In the rows, 128 means zero.
A: a few groups of rows, each row roughly a mix of its group's hidden directions; one row fits no group
A (161 x 12)
[[168 109 156 126 162 111 153 158 149  92 123 120]
 [130  71 147  84 126 141 157 128 106 108 124 137]
 [116 114 128 133 134 131 136 124 147 141  80 193]
 [142 127 124 139 136 135  66  95 130  94 101 109]
 [115 105 164 169 127  97 156 140 159 108 143 149]
 [116 197 140 126 166 119 117 132 117 149 119 114]
 [132 145 157 134 154 121 119 197 146 123 106 128]
 [185  89 141 114 135 130 148 120 116 127 159  99]
 [106 101 139 160 127 107 166 145 162 112  91 144]
 [119 111 132 145 129  97 155 140  73 151 126 167]
 [158  97 133 169 151 105 146 164 127 143  94 131]
 [149 170 142  96 115 158 130 137 124 110 180 127]
 [153  88 155  86 131 139 157 117 130 131 170 128]
 [ 94  96 119 105 117 177 153 110 114 121 103 149]
 [167 100 119 147 164  94 109 150 137  96 147 134]
 [122  94 105 116 131  88 145 125 120 124 168  81]
 [148 151 100 171 142 117 137 105  91 119  95 105]
 [100 126 169 107 182 157 132 121 144 107 117 120]
 [116 140 155 162 130  79 140 153 127 173 129 143]
 [111 165 152 149  99 147 156 108 166 110 123 156]
 [104 120 123 109 126 126 101 117 151  57 132 119]
 [141  86 107 143 133 103 100 133 125 113 163 173]
 [114 139 186  99 137 121  94 131 144 144 162 125]
 [109  96 165 169 114 164 139 129 157 114 128 106]
 [138 113 141  91 131 140 124 120 159 121 189 101]
 [114 180 116 150 102 119 151 142 159  92 138 145]
 [154 120 143 150 113 102  91 135 163 126 174 150]
 [156 113 172 119 146 103 106  87 135 104 147 108]
 [110 132 146 167 119  78 173 148 143 124 140 137]
 [147 157 122 145 158  94 110  89 164 147 149 134]
 [167  84 108 135 145 134 137 154 138 103 112  88]
 [124 119 155 140 183 104 131 143 123 170 119 157]
 [109 105  99 149 112 112 149 134 158 128  75 153]
 [119  83 135  78 121 131 150 135 109  86 134 143]
 [133 118 120 125 169  91 125 157 142 117 144  74]
 [153  80 114 107 151 120 109 121  82 132 111 103]
 [146  96 128 141 144  97  87 117  79 147 143 119]
 [ 92 138 149  85 146 174 135 135 154 147 120 112]
 [124 104  81 105 164 120 141 131 173 101 128 127]
 [130  89 181 123 121 156 120 118  85 138 116 140]
 [114 131 104 112 105 182 147 122 173 107 145 123]
 [147 114 161 121 176 114 125  80 151 126 110 111]
 [111 151  93 154 164  92 107 104 158 145 134 120]
 [114 149 120 176 138 103 135 116 129 173 141  89]
 [139 112 138  91 102 126 102  75  94 131 113 144]
 [ 86 127 106 139  88 148 148 101 138 146 137 167]
 [125  66 121 115 121 152 166 160 136 130 108 126]
 [171 175 161 125 155 126 142 122 125 165 133 123]
 [144 116 125 145 182  96 125 165 145 123 112  97]
 [ 97 130 100 122 106 160 169 134 107  91 101 131]
 [151  99 120  75 119 142 170 122 119 139 127 161]
 [117 118 144 141 166  85  99 124  97 124  91 105]
 [ 93 100 107 160 134 151 144 165 101 159 144 128]
 [ 93  99 135 102 150 141 168 121 143 171 108 124]
 [155 121 110  71 126 144  96 115 122 161 114 150]
 [151 162 123 131 154 147  98  94  88 108 117 152]
 [145 160 118 110  99 166 158 130 173 119 143 146]
 [121 180 100 134 133 141  82 115 145 118 148 101]
 [ 99 129 105 109 160 115 133  87 105  95 108  96]
 [111 126 163 169 132 123 104 124 129 137 170 172]
 [155 158 138 185 105 111 139 154 142 107 143 140]
 [125 122 148  77 135 133 104  98 101  85 112 140]
 [176 145 139 112 110 124 115 120 101 158 168 157]
 [145  91 113 117 164 138 124  75 158 139 118 143]
 [100 148 139 123 152 167 145  80  91 116 121 124]
 [158  99 111 145 113 114 111 144 138 187 152 136]
 [ 80 116 159 150 121 163 152 161 129 110 149 124]
 [110 104 104  90 102 155 140 147 104  83 140 119]
 [119  89 129 170 108  99 151 140 143 143 104 163]
 [135 149 169 170 110 138 130 156 129 125  82 115]
 [134 152 122 115 164 150 122  72 103 106 105 117]
 [131 118 145 110  88 160 136 133 147  82 165 145]
 [157 139 151 114 117 169 125 131  91 162 164 113]
 [153 125 174 129 144  90 172 120 110 144 152 121]
 [108 144 140 133 111  76 112 143 145 137 181 120]
 [100 147 144 108 125 109 152  74 120 153 158 146]
 [157 126 138 127 110 170 100  88 167 131 140 149]
 [102 122 109 113  77 142 160  96  96 131 123 147]
 [114 116 180 156 137  98 159 130 140  97 153 120]
 [164 102 155  89 126 134 107  89 110 136  99 123]
 [138 123  85 129 131 124 142  98 138 102  92  79]
 [151  95 163 116 148 141 118  85 120  85 116 126]
 [128  97 129 165 169 102 105 123 101 156 150 109]
 [116 140 153 122 116 106 111 126 114 149 199 137]
 [101  79 133 109 114 139 110 141  87  91 136 116]
 [ 84 149 121 160 106 154 155 164 134 147 147 142]
 [116 161 152 138 103 121 106 134 157 142 168 171]
 [132 153 145 117 106 143 152  90 116  83  87 122]
 [ 92 111 117 127 126  77 144 108 167 156 127 146]
 [150 135 100 160 129 132 110 165 142 116 145  74]
 [144 124 126 153 129 127 145 185 145 124 161  87]
 [108  84 117 173 117 153 138 110 158 159 124 118]
 [156 139 154 164  89 165 137 144 137  97 135 111]
 [147 166 134  86 120 175 130 125 133 111 163 115]
 [109  86  99 164  97 137  95 123 113 157 122 127]
 [148 114 116 133 106 177 149 141 104 104  82 132]
 [ 94 142  98  96 122 164 130 135 128 145 100 171]
 [114 121 138 150 112 118  85 147  92 111  80 111]
 [105 169  83 151 109  98 146 120 156 117 144 126]
 [140  73 123 111 114 145 149  94 146 151 157 112]
 [ 82 119 134 140  77 121 112 143 138 161 151 148]
 [128 117 128 106  86 166 116 102 121 115 155 172]
 [162 121 142  91 146  93 128  77 129 127 118 151]
 [ 89  82 109 153 134 102 143 141 128 127  85 131]
 [117 108 116 112  94 109 136 126 143 122 181  84]
 [129 147 123 139 129 159 170 153 117 183 151 118]
 [132 190 132 156 125 108  95 153 117 126 106 117]
 [139 124 170 151 154 146 139 117 135 172 110  88]
 [ 96 148 101  98 118 147 122 115 158  92  89 133]
 [152 104 146  63 139 136 132 145 151 139 139 154]
 [142 153 125  86 117 122 114 157 135 178 126  94]
 [159  85 139 124 118 139 138 141  92 142  86 158]
 [154 104 163 141 163 112 144 103 117 177 135 126]
 [ 87 127 108 106 167 148 150 129 141 107 117  85]
 [129 148 141 134  77 152 137 146  81 159 113 117]
 [137 134  97 143 143  92 130 103 114 152 116  71]
 [136 102 138 179 183 108 126 120 128 114 138 112]
 [ 99 138 137 103 160 165 158 127 115 154  88 112]
 [150 134 159  96 123 175 124 122 106 125 172 108]
 [137 120  89 102 129 137 161 125 156  79  98 127]
 [170 121 125 119 161 134 113 148 142  88  82 127]
 [132 133 123  82 143 109 157 106 169 116 168 135]
 [155 111 133 142 130 149 155 155 120 134 117  63]
 [119  70  96 101 125 121 155 124 139 116 143  94]
 [100 121 132 144  98 147 133 141  85 169 103 159]
 [122  96 130 177  76 131 131 142 141 140 136 157]
 [110 148 178 145 153 138 130 105  93 103 109 104]
 [131 134 118  96 104 162 167 118 129 115  78 109]
 [149 162 121 167  93 103 126 169 121 109 149 139]
 [118 182 137 150 104 140 139 144  91 128  89 129]
 [126 124 108 153 110 121 144 128 152 122  60 154]
 [116 137 162 137 175 101 135 142 125 181 137 121]
 [129 107 138 126 151 129 100 105  96 147 185 106]
 [ 82 117 152 111 172 142 117  95 118 154 127 110]
 [ 88 173 120  97 154 142 149  98 131 127 121 153]
 [104 111 133 127 103  96 123 147 162 124 104 182]
 [153 125  85 118 111 102 139 155 130 162  98 162]
 [ 88 133 139  93 143 155 126 128 179 140 107 148]
 [151 150 125 142 172  93 127 146 143  96 128  87]
 [134  89 100 125 137 113 166 116 121 131 125  71]
 [152 175 125 114 110 172 150 135 149 142 162 130]
 [124 138 115 139 127 135 138 195 121 147  88 151]
 [157  93 156 152 113 160 145 154 154 160 114 132]
 [128 117 137 171 141  98  98 135 125 124 176 162]
 [146 140 140 119 124  94 100 170 129 171 102 153]
 [104 161 184 115 156 118 135  96 107 141 135 136]
 [151 145 143 150 123 168 130 106 106 146  89 168]
 [118 151 164 137 170 116 126 116 135 185 128 139]
 [127 162 124 129 153 100 170 132 175 120 151 148]
 [147 176 114  84 124 173 147 130 139 126 140 119]
 [154 163 133 103 106 186 122 113 155 119 129 114]
 [132 136 105  95 125 104 166  89 120 157 126 166]
 [117  93 162 175 135 150 129 110 116 166 137 147]
 [136  74  90 121 161 140 147 153 134 101 117 128]
 [105 121 117 127 114 124 130  54 141 159 125 136]
 [140 143 130 104 170 136 184 104 127 105 148 115]
 [107  73 127 112 152 112 170 141  97 141 118 132]
 [151  77  99 124 159 109 122 108 166 111 129 119]
 [165 124  85 127 143 122 141 138 164  90 141  99]
 [140 114 140 108 159 158 133 169 109 119 142  79]
 [157 148 102  85 160 146 104 102 124 123  94 134]]
the three rows of each list that fit no group, in list order (the others fit one group, some only roughly)
    q_561: [104 129 118  89 113 133 125  91  94 125 177 140]
    q_94: [100 145 154 107 125 139 163  92  88 125  95 134]
    q_390: [155 116 115 172 147 101 123 169  99 132 140 100]
    q_377: [ 90 139 119 168 143 107 103 135 128 112 178 112]
    q_563: [150 135 185 113 124 144 124  90 135 103  99 145]
    q_185: [128 164 126 116 129 121 132 133  95 114  96  67]
    q_844: [ 99 163 139 173 110 148 102 162 138 142 143 145]
    q_118: [ 95 114  87 112  85 159 122 116 155 130 150 142]
    q_101: [163  95 108 149 115 157 163 151  94 129 120 107]
    q_425: [176 119 117 144 112 148 132 101 116 119 139  73]
    q_261: [140 145 137 101 138 152 135 131 143 107 111 196]
    q_503: [101 166 141 127 130 152 147 185 107 112 124 109]
 | q_94, q_844, q_261
    q_916: [125 103 114 142 123  80 130 141 102 155  88 160]
    q_826: [112 152 133 147 176 119  88 143 136 160 157 115]
    q_92: [133  74 101 164 133 133 157 124  91 123 110 126]
    q_258: [149 139 155 127 128 147 141 139 181 141 166  93]
    q_66: [131 118 102 109 122 111 107  90 166 115 166  93]
    q_714: [140 140 122 137 126 107 117 134 174 108 130 191]
    q_125: [ 95 153 155  89  98 164 144 123 148 149 118 143]
    q_477: [ 84 120  97 108 144 111 135 155 128  74 124 119]
    q_883: [124  72 133 134 122  88 141 152 161 138 155 131]
    q_649: [ 91 184 104 121 124 104 125 156 139 139 156 118]
 | q_826, q_258, q_714
    q_673: [129 146 107 152 117 102 129  82 168 137  88 127]
    q_374: [176 101 128 155 134 144 137 158  94 111 132  97]
    q_133: [146 129 115  84 148  99 173 165 142 114 131 117]
    q_709: [165 126 160 154 137 113 131  79 139  98 100 128]
    q_827: [141  73 141 113 120 114 169 103 128 119 127 165]
    q_893: [169 137 149 117 124  83 101 170 123 135 128 153]
    q_233: [128 120  98  64 139 116 104 159 136 147 128 111]
    q_456: [146  92 136 136 128 115 160 113 103 172 161  99]
    q_141: [ 95 121 146 143 136 154 160 105  97 101  93 156]
    q_525: [172 115 125 137 137 108 125  70  99 115 106 119]
    q_645: [111 112 116 128  93 136 185 101 152 113 106 147]
    q_473: [137 101 134  89  98 156 166 130 153  99 132 154]
 | q_133, q_893, q_645
    q_600: [100 118 131 107 101 156 167 159 169 124 151 126]
    q_451: [126 153 120 106 130 136  97  87 132  70 111 130]
    q_248: [113 141 162 144 133 139 128 164 127 151  87 174]
    q_301: [ 95 127 191 147 120 134 108 128 105 148 153 116]
    q_533: [160 134  83 106 147 163 116 153 146 113 120  97]
    q_72: [141 113 112 102 164 156  99  92 147 106 116 159]
    q_180: [ 95 130 101 149 121 142 134 114 184  89 141 124]
    q_373: [136  86  98 133  96 146 170 103 108 134 104 122]
    q_745: [165 109 190 100 142 125 127 109 112 111 138 129]
    q_637: [114 167 147 138  77 156 123 147 136 124 106 161]
    q_244: [ 89 122 140 119 120 150 163 139 102 150 103 174]
    q_58: [144 155 123 125 108  91 149 117 172 155 144 164]
 | q_600, q_451, q_58
    q_601: [134 145 172  71 121 163 125 146 144 126 120 132]
    q_289: [123  98 169 121 114 116 162  90 100 137 130 161]
    q_727: [160 153 135  71 147 137 117 122 124 166 151 122]
    q_370: [153  91 131  91 127 131 115  87 164 123 121 160]
    q_165: [ 82 110 118 120 146 115  99 109 119 143  83 159]
    q_483: [141 101 115 108 109 122 121 122 111 105 191  99]
    q_764: [169 120 120 106 139 125 125 118 104 129  84  78]
    q_188: [133 146  68 106 141 150 119 118 157  93 113 127]
    q_756: [ 93 146 154 121 148 144 131  99 100 175 100 122]
    q_898: [134 109 137 172 150 105  91 121 102 167 125 153]
 | q_165, q_756, q_898
    q_484: [105  84 132 172  80 132 140 124 117 125 150 120]
    q_158: [ 98 150 100 133 134  94 155 100 101 130  83 125]
    q_162: [126 103 110 110 110 122  93 189 118 151 112 138]
    q_96: [152  85 112 146 144 122 163 130 140 152  92  95]
    q_558: [107 109 116 128 153  83 163 144 135 155 107  92]
    q_99: [113 169 149 114 169 116  97 167 129 122 149 114]
    q_852: [ 65 165 132 135 123 143 157 117 117 146 151 133]
    q_427: [145 117  91  84 109 129 143 112 152 129 157 168]
    q_652: [118 145 155 112 129 157 183 109 164 127 126 153]
    q_969: [ 76 172 120 102 104 126 137  93 120 128 120 142]
    q_105: [146  96  99 169 124  94 131  81 137 141 132 134]
    q_738: [126 134 143  91 104 117 124 109  88 106 173  99]
    q_643: [136 106 150 124 125 144 137  58 149 116 114 150]
 | q_162, q_652, q_738
    q_944: [161 141 188 131 149 148 123 152 107 136 108 149]
    q_492: [181 130 149 145 100 150 100 127 116 120 160 155]
    q_685: [119 116 175 151 164 139 153 128 130 140 170 103]
    q_183: [119 100 137 164 119 102 152 178 117 109 152 106]
    q_739: [126 166 128 111 186 104 139 114 158 107 121 114]
    q_767: [107 105 106 125 104 139 131 107 185  89 129 143]
    q_847: [129 158 128 127 146 132 136 144  97 163 185 105]
    q_922: [107 109 117 139  68 156 109 155 118 100 133 139]
    q_796: [160  82  91  86 141 117 122 109 133 131 108 115]
    q_622: [123 164  80 135 111 116  99 114 152 119 163 149]
    q_326: [139 127 125 164 135  93 158 103 145  87 153 100]
    q_494: [103 108 110 117 116 133 192 161 142 116 115 143]
    q_401: [175 115  98 144 116  70 127 124 149 121 122 125]
    q_799: [112 118  89 117 123 126 195 119 119 115 102 129]
 | q_944, q_183, q_799
    q_22: [108  95 135 162 119 124 160 128 169 121 168 147]
    q_331: [150 108  73 161 123 136 134 128 145  90 120 101]
    q_489: [102 174 139 113 178 141 116 144 123 115  95 133]
    q_776: [122 124 156 176 100 122 122  97 146 158 164 116]
    q_476: [157 126 148 138 122 130 175 120 160 164 156 156]
    q_834: [166 170 149  98 153 142 114 116 113 130 119 167]
    q_831: [124 119 130 123 122 119 113 168 151  60 136 108]
    q_124: [ 88 142 125 114  98 148 128 149 110 179 136 157]
    q_946: [162 111 100 132 135 127 120  72 125 110 143  89]
    q_965: [133  92 143 106 129 118 112 144  60 128 111 133]
 | q_776, q_834, q_831
    q_529: [ 82 161  79 117 112 137 146 157 113 127 131 121]
    q_550: [111  85 148 169 113 121 148 120 124 123 160 168]
    q_6: [153 151 171 157 120 139 104 158 117 150 156 155]
    q_8: [133 188 108  93 142 140 127 140 131 122  95 154]
    q_449: [177 155 126  84 111 136 117 116 136 121  92 151]
    q_880: [163 153 155 147 143 135  97  87 138 147 161 138]
    q_952: [ 94 138 111 132 159 154 176 145 141  92 111 139]
    q_886: [151 136  78 149 125  96 100 139 152 129 166 127]
    q_75: [145  77 136 130 140 136 157 147 152 158 132  86]
    q_485: [124 137 146 131  93 123 139 166 115 140 179  91]
    q_841: [133 144 140 141 150 121 130  67 134 168 111 158]
 | q_550, q_8, q_886
    q_921: [122 181 116  99 145 132 124 137 125 174 158 108]
    q_199: [140  61 102 124 109 133 162 122 108 122 124 143]
    q_45: [166 135 145  96 117  95 129 141  98 136 104 171]
    q_638: [124  98 152 115 148 143  92 113  88 120 161  95]
    q_934: [ 80 158 108 118 138 143 154 148 166 105 144 143]
    q_989: [153 129 159 118 108 138 110 106 129 134 100 189]
    q_339: [139 179 146 124 133 121 152 168 105 129 169 129]
    q_910: [116 159 106  99  82 146  89 136 146 135 156 129]
    q_967: [137 163 142 115 127 164  83 141 116  91 147 150]
    q_581: [114 115  83 138 166  86 122 105 126 162 126 140]
    q_519: [132 115 171 119 110 141 121  78 156 128 132 169]
    q_894: [ 70 144 156 130 129 167 151 132 123 159 129 134]
    q_732: [144 150 111 119 169 153 107  96 132 107  90  99]
    q_459: [110 151 108 135 103 121  77  91  96 116 128 106]
 | q_989, q_910, q_459
    q_780: [ 94 161 144 129 125 135 162  98 103 175 119 120]
    q_67: [134 159 181  93 174 114 129 137 136 138 136 124]
    q_597: [160 108 137 140 175 152 140 131  77 130 113 115]
    q_306: [156 119  69 117 130  94 135 125 131 101 115  97]
    q_439: [140  86  90 107 106 128 127 107 154  94 149 104]
    q_510: [173 132  99 104 155 149 140 138 100 135  84 132]
    q_142: [116 171  74 136 146 105  99 128 125 155 140 120]
    q_545: [ 80 143 102 125 119  80 155 125 132 126 113  97]
    q_356: [119  84 137 143 146  98  93 158 123 159  98 136]
    q_380: [159 128  92 105 144 106  85 140 108 136 111  92]
    q_211: [162 106 101  93 118 120 168 142 156 138 120  94]
 | q_356, q_380, q_211
    q_651: [151  82 121 138  94 142 119 137 175 109 115 150]
    q_499: [134 154 131 104 154 130 113 129 173 103 167  93]
    q_817: [112 114 118 110 100 134 149 109 177 138 145  80]
    q_761: [127 142 108 100 102 109  80 142  88  99 117 138]
    q_686: [158 138 150 128 107 150 128 111 135 161 188 140]
    q_928: [145 162  82 112 156 126 129 154 160 108 100 130]
    q_16: [159 103  85 158 141 125 117 150 176 132 118 120]
    q_988: [141 140 165 121 119 161  98  79 110 154 113 141]
    q_655: [148 116 132 131 159 112  88 162 159  99 144 160]
    q_234: [166 100  93 118 106 120 166 146 105 154 116 149]
    q_940: [172 144 143 124 119  80 103 113  98 121 115  99]
    q_372: [112 130 151 137 141 173 163 101 156  93 151 125]
    q_786: [110 113 177 167 107 129  92 126 122 123 153 101]
    q_20: [156  68 139 139 140 108 134 169 141 143 146 137]
 | q_16, q_988, q_372
    q_859: [119 116 157 105 134 143 138 162 106 153 185 118]
    q_303: [161 123 145 144 109 144  90 166 131 102 165 148]
    q_383: [134 124 162 107 159 148 186 129 148 133 152 115]
    q_897: [132  95 167 171 158 130 147 159 129 145 138 150]
    q_706: [141 122 133 156 145 154 105 104 133 123  62 136]
    q_874: [189 107 118 127 122  93  98 137  98 125 130 120]
    q_996: [158 137 162 174 116 153 133 147 143 159  96 128]
    q_50: [103 131 151 149 148 172 140 131 139 131 144  72]
    q_235: [138 164 155 138 154 160 132 119  83 160 106 135]
    q_630: [ 94 143 138 134 109 175  89 167 118 146 123 130]
    q_701: [151 100 175 152 152 134  82 122 109 112 116 127]
    q_939: [130 174 110 127 104 116 141 162 114  81 121 102]
    q_24: [113 139 105 114 114 139  62  92 148 121 117 120]
    q_758: [121 161 107 149 167  79 124 123 139 150  98 130]
 | q_897, q_706, q_701
